128 stands for zero in the data rows.
Here are some points, one per row:
[152 144 148 108 107 145 173 101 159 137 107 124 110 114  97 146]
[146 144 148 108 155  94 115 140 106 108 154  98 110 114 146 181]
[125 144  99 108 155 145 115 112 105 130 149 158 110 114 146 146]
[121 144 148 108 155 145 173 115 126 139 108 122 110 169 146 112]
[ 86 144  99 157 155  94 115 147 130  88 124 140 110 114  97  93]
[ 93 144  99 157 155  94 115 139 128 101 125 153 110 169 146 122]
[178 144 148 108 107 145 115 103 119 171 166  68 159 114 146 149]
[106 144 148 108 107 145 173  81 170 146  87 136 159 114  97 124]
[133 144 148 108 107  94 115 151 110 124 121 121 159 114 146 136]
[127  91  99 157 155  94 115 158 110 109  99 171 110 114 146 146]
[117  91  99 108 107 145 115 102 154 122 139 154 159 114  97  89]
[116 144  99 108 107 145 173 117 161 130 137 150 110 114  97 125]
[125 144 148 157 107  94 115 162 115  97 147  92 110 169  97 126]
[154 144  99 108 107 145 115 105 148 162 157 115 159 114  97  83]
[115  91 148 108 107 145 115 113 155 164 129 128 159 114 146 105]
[148 144 148 108 155 145 115 164 112 119 124 116 110 114 146 146]
[110  91 148 157 107 145 115 141 146 123 130 121 110 169  97 108]
[128 144 148 157 155  94 115 165 118 118 124 117 110 169 146 129]
[155  91 148 157 155 145 115 164 106 127 105 111 110 114 146 122]
[103 144 148 108 107 145 173 111 174 138 132 129 159 114  97 119]
[ 90 144  99 108 155 145 115  97 101  85 168 165 159 114 146 126]
[ 94 144  99 157 107  94 115 122 139 115 151 130 110 114  97 106]
[163  91  99 108 107 145 115  99  92 186 140 117 110 114 146 141]
[161 144 148 157 107  94 115 151  97 155 138  93 159 114 146 188]
[142  91 148 108 155 145 115 132  95 121 109 117 110 169 146 137]
[144  91  99 157 155 145 173 128 150 123  58 162 159 169 146 141]
[120 144 148 157 107 145 115 135 130 119 127 145 110 114 146 109]
There is one direction along which these points spread out most. How far along it is each point below, from 0 to 99? 50 is the average, and the first point above lies past it.
[128 144 148 157 155  94 115 165 118 118 124 117 110 169 146 129] --> 25
[178 144 148 108 107 145 115 103 119 171 166  68 159 114 146 149] --> 61
[116 144  99 108 107 145 173 117 161 130 137 150 110 114  97 125] --> 70
[110  91 148 157 107 145 115 141 146 123 130 121 110 169  97 108] --> 49
[117  91  99 108 107 145 115 102 154 122 139 154 159 114  97  89] --> 71
[161 144 148 157 107  94 115 151  97 155 138  93 159 114 146 188] --> 37
[152 144 148 108 107 145 173 101 159 137 107 124 110 114  97 146] --> 69
[ 94 144  99 157 107  94 115 122 139 115 151 130 110 114  97 106] --> 50
[133 144 148 108 107  94 115 151 110 124 121 121 159 114 146 136] --> 45
[125 144  99 108 155 145 115 112 105 130 149 158 110 114 146 146] --> 47
[120 144 148 157 107 145 115 135 130 119 127 145 110 114 146 109] --> 48
[ 93 144  99 157 155  94 115 139 128 101 125 153 110 169 146 122] --> 31
[155  91 148 157 155 145 115 164 106 127 105 111 110 114 146 122] --> 33
[115  91 148 108 107 145 115 113 155 164 129 128 159 114 146 105] --> 67
[106 144 148 108 107 145 173  81 170 146  87 136 159 114  97 124] --> 81
[146 144 148 108 155  94 115 140 106 108 154  98 110 114 146 181] --> 31
[148 144 148 108 155 145 115 164 112 119 124 116 110 114 146 146] --> 38
[ 86 144  99 157 155  94 115 147 130  88 124 140 110 114  97  93] --> 39
[125 144 148 157 107  94 115 162 115  97 147  92 110 169  97 126] --> 33
[163  91  99 108 107 145 115  99  92 186 140 117 110 114 146 141] --> 56
[121 144 148 108 155 145 173 115 126 139 108 122 110 169 146 112] --> 53
